In the data rows, 128 means zero.
Here are some rows, each followed by its group. Groups can overlap.
[140 147 131 125 134 133  97 129 135 108 139 142 107 116 138 147 133 149
 141 110 136 124 113 139 133 117 144 111 147 117 128 118 137 169 122 142
 136 147 137 162 134 127 146 148] d
[156 130 120 147  96 119 131 136 109  85 166 133 156 146 126 129 140 107
 153 111 123 109 143 135 155 126 128 174 153 137 151 127 133 145 117 143
 107  97 144 112 144  90 111 141] e
[137  94 177  81 114  95 171  91 133 152 142  77 122  96  91 181  91  85
 183 103  80 120  85 181 180 104 171  87 178 108 114 169 134 115 166 169
 178 120  79 100 100 182 182 170] f
[166 141 140 161 171 149 161 169 159 154  97 157 144 150 147 101 151 159
 103 132 159 135 126 129 131 142 140 125 105 101 114 156 155 146  91 167
 155 140 149 154 132  85 114 103] d
[131 146 135 162 136 130 108 134 129 121 126 105  91 114 154 138 135 118
 122 153 107 150 131 170 102 131 135 137 104 133 124 114 109 159 130 110
 137 127 107 171 142 129 150 132] g
[178 131 143 132 158 137 131 156 149 174  96 147 131 113 146 130 139 138
 120 141 139 135 111 141 149 168 156 136 161  95 109 154 130 139  97 139
 142 147 153 127 144 109 101  90] d
[137 124 108 131 120 120 132 105 121  94 148 127 134 129 122 135 158 122
 122 107 120 106 156 135 152 165 132 144 154 145 127 147 103 130 119 138
 138 110 129 132 113  94 120 176] e
[105 116 164  82  90  82 147  92 137 175 109  79 113  66  91 178  94  94
 192  97  87 114  78 146 178 128 171  98 222 103 119 152 113 113 154 118
 175 156  92  76 117 180 170  97] f
[ 92 184 132 166 120 163 114 165 107 148 113 189 123 173  97 108 187 189
  77  82 171 174 101  94 121  80  77  80 129 131  87  93 180 155  87 157
 110 176 176 137 179 136 132 117] h
[142 105 155 136 136 131  88 123 140 113 161 107  95 139 142 142 127  99
 127 147 103 139 115 151 114 135 125 114 109 124 131 130 125 121 131 134
 135 111 120 187 150 109 150 152] i
[142 154 128 125 140 140 102 100 149 118 127  85 101  85 151 158 133 127
 119 144 105 154 165 140 123  90 155 118 101 118 137 124 127 126 144 101
 104 105 109 114 142 117 138 115] g
[ 61  94 137  85 115  61 121 114 142 173  61 114 117  98  97 119  82 150
 124 132 183  82  86  87  84 222  97  90 109 200 187  79  46  77 192  73
  85 197 132 120  34 168  92 144] j
[118 115 123 116 107 114 111 115  96 100 149 135 152 125 118 137 133 112
 129 104 124 108 139 121 144 152 131 159 144 145 134 129 119 126 121 121
 133 135 134 124 111 111 126 159] e
[109 169 115 163 135 165 117 137 105 110 125 104  85 106 166 107 136 162
 115 147 135 153 156 152  92 123 143 139 135 144 148  99 132 200 153 102
 130 160  99 139 155 138 146 115] g
[108 124  95 131 102 110 112 127  87 104 159 139 146 130 120 133 132 118
 135  84 114 109 157 135 151 127 120 156 153 147 132 144 119 149 111 122
 130 106 122 135  98 134 126 156] e
[108 143 164  93 121 109 142  99 120 121 143 101 115 102 104 172 107 135
 172  83 112 125 100 168 171 116 174  95 181 110 119 142 136 156 156 152
 170 126 106 110 118 161 169 192] f
[111 147 144  92 122 106 133 100 136 135 145 106 126 110 102 174 103 127
 173  88 117 126  96 166 174 114 150  97 176 109 133 142 136 161 151 156
 171 119 105 125 123 159 168 158] f
[154 141 116 130 118 115 104 146 128  88 150 133 130 128 125 139 131 130
 147  96 125 113 137 133 148 127 139 133 141 136 150 136 121 156 115 137
 126 112 130 133 127 112 139 147] e
[ 90 190 123 189 136 192 149 173  90 174 108 222 133 192  94  88 210 204
  67  79 197 187  97  70 122  72  66  69 182 128  66 113 200 130  66 190
 110 178 189 137 182 115 106 110] h
[162 140 144 133 170 130 119 158 162 186  86 153 137 111 140 128 153 125
 135 152 161 116 105 110 143 170 165 142 164  72 116 158 124 117 101 131
 162 168 165 113 154 119  88  76] d
[160 136 135 139 157 169 147 168 177 165 111 132 153 107 148 109 107 134
 107 176 149 123 107 128 111 143 156 135  97  82 108 169 145 105  94 189
 155 161 159 140  84 131 128  94] d
[125 130  69 182  82  98 158 155  77  56 154 142 190 184 126  86 119 101
 162 106 120  74 139 100 169  95 121 222 136 150 178 114 130 170 114 126
 125  72 162  90 139 131  79 106] e
[117 105 115 121 131 115 123 125 110  90 125 131 133 116 117 133 129 143
 142 117 133 107 146 120 141 150 121 136 166 151 147 130  94 116 128 120
 121 144 121 124  96 134 128 153] e
[131  81 184  86 152  91 165  83 184 169 164  69 133 108  88 189  95  74
 180 140  76 138  72 176 183 105 121  93  99 108 115 170 112 101 183 154
 180 101  81 130 100 184 181 195] f
[152 118  88 176 102 119 139 137  92  83 184 122 163 163 123 117 146  97
 149 105 119  96 151 115 165 120 129 179 159 139 153 134 116 157 110 135
 108 100 139 103 139 101 100 133] e
[117 164 134 128 109 138  92 115 109 116 161 158 126 136 115 134 153 172
 111 104 142 137 109 105 120  92 105  88 163 121 100 104 165 163 118 145
 117 149 156 150 163 140 127 139] h
[119 108 169 130 138 133  67 147 110 125 195 148  77 168 163  91 100 126
  95 170 106 131 116 145  75 186  99 131 102 137 129 117 147 127 133 121
 154 135 119 210 176 109 165 136] i
[155 150 149 168 178 156 163 174 143 168  93 171 142 161 144 103 172 153
  93 131 161 158 122 118 125 139 116 128 124 100 105 156 156 151  85 158
 143 146 158 142 130  79 121  99] d
[169 133 152 177 187 154 167 178 181 157  85 162 153 159 158  95 178 156
  97 138 165 148 129 117 122 155 125 131  96  97 111 164 159 137  82 178
 153 146 155 141 126  81 113  93] d
[122 112 150 124 127 130  93 145 136 101 143 142  72 146 157  93 119 127
 104 139 117 133 114 148  91 150 120 108 139 127 117 122 133 141 127 123
 141 127 101 184 168 110 164 137] i
[136 121  93 132  98 113 132 111 111  99 142 122 145 146 116 131 122 105
 128 112 131 101 135 107 145 149 112 187 134 156 154 126  95 118 125 118
  99 112 139 117 117 135 101 146] e
[123 127  98 142 105 117 109 119  99  93 163 121 135 130 116 145 149 117
 123  94 113 112 159 136 151 143 124 160 146 139 119 138 120 144 114 125
 124 117 128 128 115 106 127 165] e
[164 134 142 169 165 134 151 167 148 167  92 156 138 125 135 116 147 132
 118 151 150 121 119 115 142 154 159 137 147  79 110 163 140 124  88 139
 154 136 155 129 141  93 103  88] d
[130 102  99 107  97 108 126 125 138 121 113 117 142 142 100 117 109 112
 139 128 146  90 119  97 150 156 113 146 137 168 167 105  85 107 163 103
  95 147 145 116 102 147  88 137] j
[ 70  95 133  95 117  93 143 113 130 137  76 125 122 109  95 118  97 159
 119 142 178  79 108  92 103 204 103 113 118 184 173  91  69  85 169  87
  90 200 119 107  56 169  94 144] j
[155 140 159 187 182 161 168 200 171 141  93 160 174 182 170  94 179 166
 111 148 166 161 128 131 130 151 123 161 105  81  93 175 164 130  67 186
 160 140 150 125 107  82  99  99] d
[ 85  76 105  82 169 189  64  64 192 145 169 178 112 138 195 137  82  87
  61 124  93 178 195  97  61  97  80  83  74  64  91  92 176  64 129  56
  79  64  89  64 204  64 129  64] k
[163 153 133 139 131 134 114 117 135 120 129  70 106  98 140 150 158 116
 144 149 109 146 160 147 124 100 172 117  96 123 131 117 108 138 131 118
 112 117 108 137 124 130 156 148] g
[127 156 128 126 133 132  92 124 132 117 137 132 100 122 136 141 134 147
 124 117 138 123 117 165 115 131 146 131 142 123 144 110 125 166 132 130
 126 128 131 166 136 121 144 147] g
[167 123 152 181 184 155 174 197 164 152  87 167 160 166 161  83 183 166
 100 145 162 153 133 121 113 159 132 151 110  85  99 177 161 133  69 195
 159 139 150 133 121  91  94  91] d
[118 174  95 134 132 161 116 105 130 125 110  74  93  70 169 149 154 139
 128 161 112 164 171 142 112  90 167 121 102 124 124  96 115 142 151  89
 112 118  95 109 138 119 137 101] g
[145 142 127 112 134 149  93  95 156 116 133 103 114  97 156 156 127 103
 113 151 107 152 171 140  91  91 142 110  91 106 135 117 139  94 130 103
  98  90 111 109 159  93 137 117] k
[125 162 124 141 130 138 106 142 145 115 137 102  90 114 149 145 130 145
 123 127 134 139 123 169 100 123 153 124 132 130 130 103 131 186 134 107
 131 145 113 159 143 116 145 133] g
[ 74 123  70 174  73  66 170 168  73  73 131 156 183 154 108  85 105 133
 156  52 101  85 162  95 155 125  86 189 132 169 174 147 103 141  87 109
 131  82 103  94  67 148  97 116] e
[146 149 156 139 133 135 130 122 144 135 124  93  99  88 141 154 151 115
 166 159 111 147 153 149 110 101 154 117  89 119 132 123 105 122 137 110
 102 110 123 126 135 138 140 129] g
[142 166 139 156 144 167 113 153 120 151 117 168 128 145 128 116 154 169
  97 120 151 145 109 107 113 110 112 119 131 120  95 131 166 142 105 147
 135 151 156 158 153 125 119 119] d
[ 77 195 121 184 100 176 120 164  64 142 130 195 125 197  85 106 197 197
  74  72 174 189  93  66 135  67  56  66 140 140  78  81 197 125  86 161
 101 186 190 145 189 146 118 131] h
[ 59 197  64 110  64 174  84 130 102 132 183 163 121 101  84 109  99 187
  79  85 156 117  76  78 136  73  75  79 116 134 103  82 181  82 103 165
 124 222 192 107 165 171 148 121] h
[103 106 171  80 104  99 172  91 133 126 137  92 100  88  96 165  88 110
 177  74  91 121  94 182 176 110 158  96 197 117  94 150 144 147 174 150
 179 144  82  97  97 179 183 145] f
[153 143 126 120 133 137 106 105 151 123 122  87 106  84 171 154 146 116
 157 164  96 151 161 152 107  99 149 116  94 121 131 120 118 117 133 106
 107 108 107 122 130 140 147 120] g
[143 159 127 136 130 168 116 121 125 120 127  81 107  91 150 151 159 125
 159 145 133 146 141 143 129 109 153 120 135 126 141 125 117 149 141 120
 122 131 107 141 124 137 148 142] g
[154 136 151 121 145 124 104 145 139 151 107 136 123 107 125 129 123 136
 144 127 129 114 115 132 142 149 181 126 167  98 121 146 116 137 114 151
 142 141 144 131 138 131 121 116] d
[149 142 155 204 210 182 195 210 186 140  52 174 186 210 180  46 200 173
  83 173 186 186 141 105 142 165  98 157  67  69  97 204 171 110  52 210
 168 143 164 114  95  75  76  74] d
[120 118 144 106 119 130 102 108 123 119 140 118  93 114 130 146 110 129
 141 108 129 121 108 148 139 126 139 106 150 125 129 133 138 150 129 134
 144 126 120 144 152 141 162 153] f
[ 93  87 125  90  88  81 137 128 126 151  72 121 123 149  77  97  75 102
 156 162 190  83  77  72  92 178  95 156  95 192 222  59  56  86 184  87
  70 167 172  94  73 166  69 113] j
[148 163 135 154 124 135 111 134 146 105 139  94 105 100 152 147 160 143
 155 136 122 137 133 163 121 121 165 118 129 126 149 111 105 179 128 120
 122 153 124 145 133 128 140 142] g
[ 88 148  79 119 159 190  74  88 137 142 111 144  79 105 190  87  98 133
  70 171 116 200 184 137  66  98  97 146  85 127 115  89 161  97 157  46
 108  79  77  78 183  92 135  66] g
[127 139 126 124 122 125  91 114 150 114 136 119 102 113 137 150 133 142
 144 116 133 127 118 144 128 121 147 111 153 119 137 108 131 164 123 138
 127 128 134 149 139 125 147 151] g
[130 151 121 128 137 141  96  96 146 115 128  95  96  94 149 156 136 112
 127 155 105 156 167 141 102  97 148 115  97 113 133 115 118 114 134 102
 102 102 115 118 135 118 147 127] g
[130  82 173 110 155 111 118 123 119 147 176 140  84 161 140 146 100  82
 142 183  79 146  97 166 137 144 102 103  77 133 112 150 137 104 146 131
 167 107  87 204 165 152 162 148] i
[128 158 105 119 135 148  98  94 152 112 112  98 110  87 161 151 142 130
 116 146 108 165 175 150  93  89 154 123 103 111 134 109 137 108 137  90
 104  95 106  92 153 125 135 104] g
[139 157 127 144 137 154 121  95 147 117 111  75 105  85 155 158 141 120
 134 157  99 164 166 144 101  91 175 130  87 124 125 116 119 114 143 100
  97 104 102 111 149 117 137 108] g
[165 121 100 140 109 121 118 120 100  88 160 123 160 162 119 119 141  94
 145 114 135 112 142 119 158 118 129 178 169 137 145 121 126 127 124 144
 119  92 156 113 143  88  95 135] e
[103 177  80 157 139 147 144 136  88 131 112  90  74 106 173 105 140 171
 112 164 127 176 159 164  88 115 150 140 128 148 133  94 123 190 154  72
 132 149  88 121 162 132 151 101] g
[ 84 100 129 101 122 101 124 130 116 143  99 117 125 120 102 136 102 143
 131 129 151  99 115 109 101 173 111 108 127 169 163 103  82 101 157  97
  97 175 126 119  70 157 105 161] j
[110 109 116 115 108 125 130 126 118 100 120 131 132 120 124 147 130 138
 120 118 135 105 138 119 147 156 113 129 142 155 148 119  87 116 155 112
 102 157 123 169  87 142 131 173] e
[158  91 111 121  82  96 149 144 121 111  95 121 159 178  86  87  87  87
 163 165 182  66  95  79 109 146  96 195 121 179 192  67  75  90 168  97
  75 113 181  86 121 146  67  97] j
[126 137 104 135 110 132 116 102 106  87 150 141 139 137 123 132 169 122
 118 109 121 103 154 131 167 140 124 153 177 154 151 140 110 143 123 133
 115 118 125 147 123 104 133 174] e
[161  77 189  87 153  90 169  86 154 166 156  84 128 112  96 200  97  69
 182 169  59 145  80 174 179 106 126  99  70 115 107 174 114 103 171 150
 174  98  78 145 103 177 174 186] f
[119  82 117  95  80  72 150 131 119 134  85 115 154 174  66  75  77  98
 162 168 195  64  85  61  98 177  84 158 114 195 197  52  67  81 181  80
  59 137 173  95  99 163  56 104] j
[ 87 144  67 151  85  91 157 151  97  67 178 132 192 167 114 100 148 117
 135  75  95  69 170 105 166 133 114 200 119 166 150 154 129 147 100 113
 116  88 108  93  92 138 108 136] e
[183 122 166 118 154 131 129 148 164 179 100 148 166 109 136 121 141 128
 137 146 139 115 111 127 134 155 180 130 134  88 106 166 128 135 107 142
 163 159 147 136 144 127 104  92] d
[138 151 129 148 144 135 135 135 131 108 130 112  82 112 159 114 138 135
 119 157 131 148 132 158  99 138 134 156 119 135 125 117 126 178 134 106
 131 137  98 168 166 133 151 124] g
[ 81  52 132  64 189 200  34  52 200 148 204 186 184 108 197 164  67  56
  56 124  83 179 204  69  56  61  76  73  52  52  85 108 187  46 119  93
  52  34 125  56 200  56  85  56] k
[119  93 103 100  83  92 151 118 112 128  96 110 147 159  93 126  91  93
 149 144 177  87 106  81 106 162 101 165 112 182 181  77  74  87 170  94
  80 130 163  97 141 158  72 119] j
[190 115 145 116 146 146 123 151 166 161 117 151 127 114 128 108 117 163
 119 127 141 118 130 142 131 126 189 122 124  99  90 145 132 176 110 158
 145 116 135 168 116 143 118 128] d
[172 128 146 197 190 151 171 192 172 149  82 163 165 163 156  85 186 164
 105 155 168 159 126 122 119 157 137 143 111  89  97 174 162 124  70 187
 158 135 151 139 108  84  97  93] d
[138 132 100 135 116 116 107 107 103  93 157 113 139 132 121 137 144 119
 121 105 122 106 149 130 149 142 131 153 162 146 128 138 107 132 117 132
 112 121 130 143 108 139 136 164] e
[123  79 204  56  56  52 210  82  66 115 113  52  82  59  52 159  59  80
 210  66  52 116  88 210 190  96 222  81 179 102  52 197 154 102 179 147
 200 148  46  73  61 189 210 120] f
[ 95 149  87 157  92 103 142 154  82  75 153 146 169 141 123 110 125 129
 150  82 110  97 154 111 156 119 133 148 154 149 157 135 127 159 104 116
 128  97 119 105  92 133 121 130] e
[139 109 107 156  92 124 146 103  97  92 128 149 137 151 113 139 169 144
 123  97 118  94 168 129 162 142 114 168 186 143 120 144  94 109 127 136
 110 114 117 121  79  92 105 162] e
[170 132 150 145 159 137 137 158 165 157 103 152 135 134 131 113 137 150
 114 130 142 122 121 133 119 147 169 128 143  98 106 153 140 139  99 151
 149 132 142 153 125 103 119 106] d
[121 145  89 174 100 105 153 154  86  64 159 141 175 170 124 104 156 111
 154 100 126 110 139 108 153 108 127 184 158 149 165 128 121 160 113 128
 115  85 143 102 128 122 102 124] e
[114 127 117 116 117 114 115 117  93 135 140 120 148 135 115 143 129 119
 128 112 135 106 135 112 133 141 126 143 133 157 145 128 100 129 122 117
 113 132 136 137 109 124 114 162] e
[163 135 154 155 164 151 141 170 165 139 105 149 134 151 142 106 150 167
 109 139 152 130 123 130 126 145 157 123 125  96 106 152 150 177 102 164
 150 148 143 155 128  95 127 114] d
[105 180 108 160 148 165 134 150  75 134 126 137  34 111 183  34 103 170
  88 204 131 192 164 171  72 175 144 166  93 167 152  83 145 222 167  52
 148 165  83 148 159 123 166  92] g
[120 100 163 126 123 129 100 128 102 124 143 116  64 117 150  92 112 108
 112 140  97 133 119 148  96 151 140 109 144 125 100 125 127 135 124 123
 143 121  98 181 150 101 163 129] i
[106 147  75 152  90 102 139 149  92  61 157 136 182 166 119 102 120 122
 155  98 127  99 142 114 157 114 118 175 156 146 165 119 129 165 107 126
 120  89 136 101 125 120 102 111] e
[128 122 121 105 145 159  82  81 169 123 133 107 115  80 171 159 148 106
 102 160  95 169 181 128  87  83 136 116  73  95 126 109 149  82 147  83
  87  78  93  81 156 102 138  87] k
[151 141 156 122 131 139 103 100 145 110 135 107 103 103 153 157 137 118
 142 145 104 139 150 143 116 103 162 112  92 123 140 123 114 126 135 114
 111 105 121 146 131 103 143 127] g
Which 5 groups are nearest to each row below, nearest first, going by the distance to the group's nearest row?
[ 97 135  94 146 105 111 133 140  89  79 152 122 166 154 135 114 135 124
 140  92 115 100 147 117 148 125 137 155 140 140 156 137 135 149 121 128
 123  96 134 131 116 120 122 141] ~ e g d f j
[153  85 176 117 151 117 129 123 147 153 158 104  86 158 150 139 108  82
 130 180  85 157 103 167 127 131 103 103  94 125 121 145 110 108 140 146
 166 102  85 200 155 149 159 156] ~ i g f d k
[182 133 151 154 163 139 148 166 148 153  95 155 180 134 155 102 155 153
 109 133 149 128 130 124 117 166 151 128 121  92 113 156 150 135  96 151
 161 130 145 143 130 105 122 110] ~ d e g i f
[126 140 110 120 112 117 125 116 103 102 155 126 153 153 121 135 149 135
 121  98 119 110 150 123 158 148 131 150 148 153 137 137 115 140 121 122
 116 120 128 150 111 128 123 178] ~ e g d f j
Which 5 groups are nearest to each row below, nearest first, going by the average distance to the group's rows?
[126 106 161 133 140 140  87 129 113 111 169 146  73 164 162 104 121 128
  98 160 109 137 124 143  85 160 110 122 123 135 128 114 139 123 126 128
 144 109 118 197 171  99 156 135] ~ i g e d k
[144  80 174 151 155 123  90 142 131 140 177 129  56 174 172 112 123  78
 107 200  77 147 114 160  90 142  90 110  59 128 107 140 104 105 130 127
 139 103  92 222 174 108 152 144] ~ i g d e k
[ 78  56 128  67 183 197  56  56 197 154 200 190 143 152 200 142  66  66
  52 134  84 197 200  80  59  79  73  75  56  56  86 114 183  56 120  88
  64  56 102  59 210  61 116  59] ~ k i g d e
[136 102 113 106  94  97 117 123 119 127 107 127 132 144  98 123  98 107
 140 137 157  98 110 103 114 151 123 149 134 168 169  88  92 103 153 105
  91 126 149 126 114 144  84 126] ~ j e g i d
[100 138 101 126 118 112 109 119 109 107 147 129 140 123 116 127 121 133
 136 100 132 108 142 132 135 133 138 150 137 145 150 126 130 132 118 127
 120 122 132 135 112 134 141 152] ~ e g i d j
[189 129 146 146 153 146 138 159 166 129 109 151 131 135 138 117 145 148
 116 116 148 125 125 139 111 129 137 119 160 106 117 141 149 174 106 148
 140 124 138 153 136 135 115 123] ~ d g i e h
[118 155 104 127 129 139  89  97 144 106 124 108 117 104 146 149 130 154
 117 115 126 149 156 147 100 104 157 123 130 116 139 107 137 152 138 108
 117 106 129 117 139 107 140 125] ~ g e i d k
[124 168 109 145 128 137 140 138 113 106 114  91  97  82 144 148 156 151
 149 131 134 144 145 171 107 113 170 125 139 136 144 100 102 187 158 108
 121 154 110 148 129 133 146 125] ~ g e i d f
[114 117  85 164 119 122 134 116  95  84 152 123 150 147 135 134 165 120
 126  97 108 100 165 121 150 132 135 182 163 152 135 139 102 148 112 130
 119 105 130 118 109  95 128 159] ~ e g i d j
[122 121  91 133  91 118 112 113 163  92 166 134 162 153 123 132 176 105
 120 110 103 100 164 114 162 156 123 166 164 153 117 148 106 121 108 122
 106 103 128 131 103  88 115 172] ~ e g i d j
[159 126 139 179 176 157 164 176 154 158  91 165 151 154 146  96 165 160
 100 139 158 149 123 124 109 148 150 157 108  91  96 168 156 142  85 175
 154 138 148 164 121  87 112  97] ~ d i g e h
Which 4 groups are nearest to each row below, nearest first, going by the distance to the centre of the group?
[ 98 172 133 115 104 147 103 144 137 126 138 145 117 128 108 122 114 171
 106 118 145 141  98 113 127 100  94  91 121 116  97 113 166 112 105 159
 131 170 171 133 135 150 151 118] ~ h d g i
[ 96  83 181  74 151  78 175  78 124 192 171  97 171 126  70 197  73  77
 186 106  78 140  34 200 195 112  99  88 151 114 114 164 143 144 210 155
 192 101  70  99 123 200 192 197] ~ f i e g
[ 79 114  74 152  79  80 154 161  74  78 128 150 179 138 118  82 106 137
 160  64  96  96 155 101 147 124 114 155 166 162 170 137 104 142 100 113
 147  83 109  96  78 151 107 120] ~ e j g d
Which 5 groups are nearest to each row below, nearest first, going by the distance to the centre of the group?
[102  91 129  92 100  84 137 135 134 154  74 131 130 141  90 100  79 117
 156 156 187 103  75  82  93 174  97 135 107 187 190  64  70  87 172  85
  72 166 165 100  88 164  74 112] ~ j e g i d
[ 56 153  52 190  78  46 173 157  67  34 179 147 210 181 114  80 123 124
 139  67  92  46 174  90 168 121 100 204 117 172 175 151 128 160  77 102
 125  74  99  82  76 155 108 108] ~ e j g d i
[111 139 102 144 106 107 136 149 111  74 174 135 171 156 127 113 128 125
 147  95 123 109 145 118 163 120 138 153 149 148 160 128 119 165 110 125
 128  92 137 117 115 122 116 132] ~ e g d i j
[125 156 124 131 125 135 110 125 123 103 126 109  98 100 147 141 142 147
 137 129 121 138 135 169 134 118 155 123 144 130 146 112 105 184 142 128
 127 131 118 164 134 126 135 154] ~ g e i d f
[144 166 142 135 137 144 129 154 145 156 118 171 130 149 109 115 161 177
  92 109 163 139 114 112 117 100 100  97 123 112  89 132 170 166 103 155
 144 153 159 154 175 123 120 119] ~ d h g i e
[ 86 142  73 165  84  82 159 156  78  59 155 136 187 164 122  90 119 126
 160  93 115  78 151 100 159 111 111 176 121 156 176 134 140 173  98 115
 134  82 127  95 107 150  96 105] ~ e g j d i
Which 4 groups are nearest to each row below, nearest first, going by the distance to the group's nearest row?
[ 99  61 195  77 160  79 180  79 135 197 192  99 118 145  85 184  72  59
 179 143  64 148  56 197 189 122  89  85 108 122  98 190 138  99 222 136
 197  85  59 120 140 204 187 180] ~ f i g e
